(89): [-30  23  14 -39  21]
(30): [ -3   5  16 -45  28]
(129): [ -4   5 -39  14  20]
(8): [-3 -3  1  5 11]
(135): [ 3  1 -7  2 12]
(42): [ -3   2   8 -26  30]
(147): [  0   6  11 -41  14]
(77): [ -4   0   9 -18  20]
(161): [ -5   2  16 -32  17]
(212): [ -6   1  16 -30  22]
(199): [ -3   7  18 -53  24]
(60): [ -5   3  17 -40  26]
q: [ 14 -39]	(89)
q: [ -3   7  18 -53]	(199)
present: [ 3  1 -7  2 12]	yes
present: [ 14 -39   5  -4]	no
present: [ 30 -26   8   2  -3]	no
q: [-30  22]	(212)

(9): [ 27  13 -34  15  -1 -59  12   6 -53  49]
(14): [ 27  50 -15  -8  18 -22  41 -24 -45  30]
(37): [ 12  32  31 -28  -7 -31 -24  41 -28  33]
(137): [-28 -10 -31 -24  -3 -33  -3  28 -59  53]
q: [-24  41]	(37)
q: [-28  -7 -31 -24]	(37)

(34): [ 40  16   7 -41  16 -10  11 -12 -14  20  -3  15  16  17  -2 -38 -40  34
  31 -11  20  45  25 -30 -13  27  -7 -33 -36 -25 -14  44 -46  43  46  41
  14   3 -12 -18  49]
(194): [-51  43 -48 -41  15  40 -41  30 -19  18 -26  45 -34 -44  51  10  36   1
  24 -16  -6 -12  16 -49  -8  34 -45  29  31  48  -8  -9 -16 -17 -34 -38
 -32  21 -30  19  48]
(111): [-30  14 -30 -33  39   2 -40 -30  34  51 -24  -9 -34 -47 -38  12 -19  50
  42 -27  30 -13  -3  48  19  40  25  20 -49  22 -26  16 -41  10 -29 -33
  44 -12   6  40  10]
(65): [  5   5  46  38   5 -34 -16  37 -30  14 -18  50  48  10  -2 -38   7   7
 -23  39  42  52 -19  20 -10 -13 -17  34  23 -17 -50  16  44 -18  27  10
  -5  18   6  25  35]
(131): [-22  37  44  33  50  35  10 -32 -12  46  -8   7  48 -25  43  26  26 -23
  40 -39  28  34 -34  37 -27  14  15  40 -28   2  39 -13  52 -24 -45  23
  25 -46   5 -48 -45]
(176): [-11  19 -28 -12  23 -40 -10 -43 -29  -7  -9  18  -9  25  41  10  28 -28
  25  18 -36  13  49 -32  32 -12  39   5  51  10  32 -38 -29 -47  16 -50
  40  49  40  35  24]
(36): [-27  47  41  19  34  43 -40   6  17  25   9  50 -31 -50  24  51  23  47
  47 -41   9 -37 -17  -5  35 -36  49 -46  -9  14  41   6 -41   7 -12   6
  51 -16 -20 -24  32]
(130): [-11  19 -28 -12  23 -40 -10 -43 -29  -7  -9  18  -9  25  41  10  28 -28
  25  18 -36  13  49 -32  32 -12  39   5  51  10  32 -38 -29 -47  16 -50
  40  49  40  35  21]
(170): [  5   5  46  38   5 -34 -16  37 -30  14 -18  50  48  10  -2 -38   7 -51
 -23  39  42  52 -19  20 -10 -13 -17  34  23 -17 -50  16  44 -18  27  10
  -5  18   6  25  35]
(141): [ 11 -22  40   5  33  30 -47  31  21  40  29 -21  35  42  20 -46 -45  13
   8 -23 -43 -11 -16 -50 -10 -11  -9  21  24  14  50  42 -21 -16  11  -9
  23 -25  27   1  20]
(138): [-18 -22   3 -49  21  36 -51  40  28  16  26  33   3 -34  -5  42  51  37
  -8   6  19  15  -5 -47 -17  40   8 -41  -7 -42   6 -28  -6  18  -1   6
  24 -18 -17  39  27]
present: [-40 -30]	yes
q: [-46  43  46  41  14   3 -12]	(34)

(119): [ 17 -31 -13  10  10 -24  -4  10 -11  -1   6 -11  -7 -23 -19  21  -4  10
 -13 -12  14   2   4  -6]
(13): [-30 -56  -2  20  25 -36  -8  35   8  -1  36 -29 -47 -12 -29  48  -1   7
   3 -15  37 -19  15 -37]
(114): [ 7  5 -1  6 -1 -3 -2  5  5 -1  3  5 -3  1  2  6  2  5  4 -4 -1 -2 -5 -4]
(171): [ 27 -34 -19  11  -2 -19 -22  21 -13 -11   7 -12  -9 -25 -36   7 -28  36
 -13  20  -4  19 -15 -26]
(59): [ 7  1 -1  6  0 -3 -3  6  6 -1  6  0 -6  1 -3  7 -2  5  5 -4 -1 -6 -5 -6]
(41): [ 22 -34 -21  10   3 -32 -11  10 -16  -6   2  -9  -2 -32 -28  18 -18  21
 -17  -8   8  14  -7  -5]
(136): [ 40 -38 -25  15  15 -40 -12  18 -16  -3   6 -17  -6 -36 -30  39 -13  21
 -18 -12  22  10   0  -7]
(96): [ 30 -24  -6  13  21 -11 -10  32  11  -3  36 -27 -47   0 -28  19 -13   6
   8 -11   9 -19  -3 -38]
(106): [ 49 -35 -19  33  26 -35 -18  41  -1 -11  43 -33 -56  -2 -36  49 -17   6
   9 -14  27 -22  -1 -45]
(24): [ 47 -42 -28  22  14 -45 -20  28 -19 -10   4 -17  -3 -40 -36  48 -24  54
 -21 -10  20  18  -8  -8]
q: [-11  -1]	(119)
q: [-33 -56  -2]	(106)

(70): [ 42 -49  21 -48  21]
(107): [ -3  56  21 -48  -5]
(54): [-13 -22  40  42 -50]
(40): [ -3  -5  21 -48  56]
q: [40 42]	(54)
present: [ 56  21 -47]	no
q: [ 42 -50]	(54)
present: [40 42]	yes
present: [ -3  57  21 -48]	no
q: [ -5  21 -48  56]	(40)
present: [-13 -22  40  42]	yes

(151): [ 0  2  3 27]
(132): [  1  -1   3 -32]
(74): [-1  0  6  4]
(90): [ 2  1  3 61]
(80): [-1  0  4  6]
(19): [-1  0  4  7]
q: [4 6]	(80)
present: [ 6  0 -1]	no
present: [-1  0  4  7]	yes
present: [  1  -1   2 -32]	no
q: [ 1  3 61]	(90)
q: [2 1]	(90)
q: [-1  0  6]	(74)

